In the data rows, the value 128 means zero.
Some points, each followed by its number:
[110, 90, 159, 145, 131, 129, 157, 139, 114, 121, 68, 68, 185, 137, 121, 85, 189, 152, 153, 83, 112, 153, 128, 146, 123, 173, 135, 134, 196, 109, 154, 93, 125, 163, 142] 0
[142, 105, 173, 65, 133, 134, 107, 76, 157, 88, 121, 130, 96, 126, 140, 145, 97, 115, 169, 110, 144, 129, 141, 159, 126, 170, 106, 152, 83, 174, 107, 126, 167, 139, 116] 1
[47, 87, 152, 147, 129, 137, 182, 140, 72, 97, 100, 84, 203, 132, 110, 100, 215, 144, 134, 86, 121, 153, 140, 119, 168, 158, 166, 150, 213, 62, 136, 105, 95, 155, 116] 2
[201, 136, 69, 124, 38, 155, 166, 193, 88, 155, 114, 173, 150, 182, 52, 218, 191, 136, 130, 248, 116, 133, 186, 115, 25, 154, 76, 182, 216, 137, 133, 22, 179, 148, 84] 3
[157, 132, 108, 117, 53, 146, 151, 149, 115, 129, 126, 151, 139, 149, 87, 212, 157, 125, 154, 218, 132, 126, 193, 98, 60, 169, 88, 174, 148, 114, 114, 75, 187, 130, 111] 4
[115, 175, 19, 242, 153, 4, 255, 66, 102, 185, 77, 201, 240, 66, 255, 106, 182, 78, 250, 108, 0, 195, 253, 102, 45, 80, 184, 116, 189, 92, 0, 50, 9, 83, 177] 5
[194, 132, 81, 130, 21, 171, 152, 190, 97, 181, 93, 192, 153, 199, 36, 243, 207, 112, 142, 255, 92, 126, 221, 91, 3, 170, 54, 181, 222, 139, 102, 21, 203, 165, 92] 6
[146, 150, 99, 130, 113, 103, 137, 128, 152, 117, 163, 157, 128, 129, 149, 133, 129, 145, 145, 109, 139, 130, 116, 133, 135, 114, 130, 126, 139, 141, 159, 113, 116, 109, 129] 7
[123, 144, 148, 133, 168, 180, 135, 176, 125, 165, 109, 102, 144, 112, 105, 135, 101, 119, 107, 97, 124, 138, 119, 145, 81, 114, 153, 133, 124, 70, 215, 135, 100, 92, 93] 8
[119, 114, 118, 132, 136, 111, 126, 145, 104, 131, 124, 133, 128, 133, 125, 125, 133, 122, 163, 90, 100, 123, 125, 157, 135, 119, 125, 105, 131, 165, 98, 132, 106, 150, 138] 9
[168, 137, 102, 114, 54, 147, 144, 152, 121, 150, 104, 138, 140, 168, 91, 182, 171, 126, 107, 232, 108, 113, 152, 116, 76, 156, 96, 148, 135, 117, 128, 90, 168, 158, 141] 10
[140, 143, 103, 137, 125, 121, 156, 167, 82, 90, 132, 121, 136, 124, 140, 117, 156, 130, 152, 95, 145, 121, 128, 158, 152, 96, 141, 141, 155, 114, 157, 95, 124, 144, 113] 11
[116, 99, 105, 95, 140, 114, 94, 149, 88, 87, 189, 160, 124, 148, 66, 137, 83, 90, 134, 119, 133, 135, 80, 145, 149, 141, 86, 69, 130, 139, 184, 97, 83, 85, 169] 12
Which two points above are nearest to each new point, looking only along the 6 directions in which the numbered points spread most? Their numbers follow each, nearest first.
[137, 121, 133, 106, 106, 115, 133, 86, 136, 99, 140, 151, 131, 152, 148, 137, 119, 94, 155, 131, 105, 129, 141, 145, 139, 126, 138, 145, 138, 129, 117, 107, 131, 137, 120] 9 7
[143, 105, 111, 105, 112, 102, 95, 113, 149, 132, 100, 91, 137, 106, 142, 138, 157, 108, 141, 105, 146, 120, 105, 113, 120, 141, 116, 60, 188, 120, 159, 135, 126, 153, 128] 9 7
[109, 187, 96, 91, 119, 118, 172, 100, 123, 90, 186, 98, 108, 70, 134, 120, 110, 162, 120, 139, 209, 137, 114, 143, 132, 142, 117, 172, 131, 95, 157, 142, 141, 88, 72] 7 11
[139, 172, 122, 126, 160, 148, 122, 156, 117, 124, 115, 183, 135, 163, 194, 132, 194, 211, 49, 91, 103, 133, 147, 114, 222, 120, 104, 110, 129, 155, 134, 135, 147, 131, 121] 11 7
[107, 155, 135, 108, 123, 121, 153, 126, 149, 140, 112, 137, 133, 113, 141, 133, 118, 134, 163, 111, 118, 128, 148, 112, 103, 146, 148, 144, 129, 130, 104, 131, 117, 102, 114] 9 7
[213, 0, 107, 119, 199, 93, 115, 40, 255, 71, 150, 29, 128, 177, 82, 75, 133, 140, 0, 255, 139, 154, 255, 35, 185, 34, 193, 174, 148, 45, 157, 97, 143, 217, 105] 11 0
[155, 40, 174, 207, 96, 117, 45, 121, 64, 120, 106, 255, 106, 42, 144, 204, 10, 100, 110, 143, 255, 68, 52, 60, 115, 231, 106, 119, 0, 194, 141, 193, 167, 0, 196] 1 12
[114, 138, 128, 103, 127, 127, 134, 137, 147, 133, 119, 131, 110, 103, 113, 149, 121, 144, 157, 137, 142, 120, 139, 109, 90, 144, 124, 123, 114, 154, 114, 123, 123, 123, 131] 9 7
[136, 98, 156, 107, 127, 116, 106, 111, 136, 119, 74, 83, 144, 130, 138, 100, 162, 134, 149, 106, 124, 124, 106, 136, 128, 153, 111, 108, 156, 140, 134, 112, 139, 174, 144] 9 0
[132, 77, 211, 103, 111, 174, 78, 105, 83, 172, 157, 116, 53, 183, 149, 120, 72, 68, 91, 149, 65, 79, 43, 187, 143, 90, 115, 171, 71, 202, 25, 187, 152, 209, 126] 1 9
[185, 138, 43, 110, 150, 110, 211, 202, 96, 115, 176, 118, 140, 131, 162, 133, 103, 166, 102, 79, 170, 167, 82, 200, 88, 118, 139, 169, 195, 95, 255, 63, 87, 78, 91] 11 7
[141, 146, 156, 97, 97, 94, 64, 91, 168, 85, 149, 147, 127, 127, 166, 178, 82, 111, 171, 112, 159, 126, 115, 98, 156, 156, 118, 118, 68, 90, 147, 189, 178, 74, 142] 1 7
[108, 106, 142, 149, 132, 165, 129, 249, 12, 162, 197, 128, 56, 158, 198, 161, 116, 129, 73, 121, 71, 87, 70, 193, 179, 94, 113, 200, 61, 192, 48, 239, 163, 190, 118] 7 11
[192, 32, 112, 127, 166, 94, 113, 56, 238, 83, 139, 51, 129, 156, 107, 84, 139, 132, 22, 255, 130, 131, 210, 59, 174, 53, 176, 148, 129, 62, 142, 110, 137, 199, 131] 9 11
[77, 147, 108, 81, 159, 140, 150, 143, 164, 177, 122, 102, 88, 66, 83, 130, 128, 196, 130, 109, 193, 81, 101, 134, 80, 168, 111, 96, 133, 199, 149, 169, 114, 139, 78] 7 9
[107, 105, 146, 135, 133, 129, 122, 244, 70, 156, 165, 96, 86, 147, 171, 132, 122, 178, 117, 109, 96, 95, 58, 149, 151, 131, 119, 174, 85, 195, 93, 200, 155, 171, 149] 7 11
[122, 179, 135, 118, 78, 74, 111, 59, 201, 51, 203, 153, 123, 96, 224, 161, 60, 148, 201, 108, 148, 130, 177, 112, 171, 151, 130, 169, 43, 92, 138, 160, 186, 54, 150] 1 7
[67, 83, 128, 97, 148, 123, 49, 141, 73, 103, 221, 150, 146, 180, 10, 122, 91, 78, 135, 112, 86, 125, 88, 130, 164, 120, 66, 6, 164, 129, 166, 90, 58, 95, 178] 12 9
[174, 31, 120, 122, 187, 138, 121, 77, 225, 97, 105, 65, 118, 124, 74, 80, 117, 130, 0, 255, 128, 138, 237, 63, 151, 52, 207, 156, 111, 69, 142, 102, 100, 184, 109] 8 9
[56, 181, 143, 51, 152, 140, 140, 134, 157, 154, 149, 95, 76, 78, 83, 106, 105, 207, 132, 110, 211, 96, 65, 100, 109, 176, 103, 136, 149, 193, 125, 171, 146, 122, 78] 1 7
[145, 187, 218, 121, 153, 181, 65, 148, 177, 158, 146, 140, 125, 180, 36, 165, 118, 61, 157, 90, 128, 142, 57, 135, 111, 85, 146, 96, 21, 44, 173, 195, 127, 99, 116] 8 7
[195, 19, 125, 126, 162, 107, 111, 48, 230, 105, 125, 16, 132, 163, 96, 84, 139, 150, 2, 255, 122, 125, 207, 48, 153, 47, 173, 156, 116, 56, 135, 109, 144, 216, 142] 0 9
[103, 115, 133, 142, 129, 130, 116, 255, 46, 163, 183, 106, 79, 142, 194, 155, 119, 183, 102, 109, 95, 90, 62, 145, 168, 113, 112, 171, 86, 187, 85, 227, 157, 170, 140] 7 11
[114, 130, 137, 127, 131, 114, 130, 116, 135, 114, 156, 128, 130, 142, 156, 112, 123, 136, 121, 131, 110, 132, 137, 121, 166, 114, 136, 160, 138, 132, 106, 135, 135, 137, 123] 9 7
[135, 41, 101, 124, 143, 124, 119, 88, 202, 251, 85, 136, 123, 106, 68, 190, 169, 186, 167, 73, 135, 35, 162, 194, 39, 127, 125, 21, 122, 255, 93, 211, 63, 200, 47] 1 9
[155, 75, 158, 148, 149, 145, 108, 83, 185, 147, 77, 64, 159, 137, 100, 87, 127, 148, 19, 215, 96, 130, 201, 59, 134, 43, 219, 155, 128, 37, 135, 130, 89, 143, 93] 8 0
[132, 131, 104, 117, 119, 127, 126, 176, 115, 137, 141, 150, 118, 146, 125, 152, 131, 118, 121, 142, 104, 111, 113, 153, 130, 133, 118, 125, 110, 148, 131, 151, 127, 143, 134] 7 9
[114, 175, 11, 245, 159, 0, 255, 68, 97, 183, 75, 193, 239, 59, 255, 101, 182, 84, 255, 94, 0, 195, 254, 105, 50, 70, 192, 114, 186, 95, 0, 54, 3, 81, 174] 5 9
[147, 130, 112, 171, 97, 113, 144, 134, 95, 143, 100, 191, 150, 112, 144, 161, 147, 124, 165, 135, 143, 124, 151, 101, 98, 156, 115, 126, 145, 144, 93, 102, 142, 89, 138] 9 7
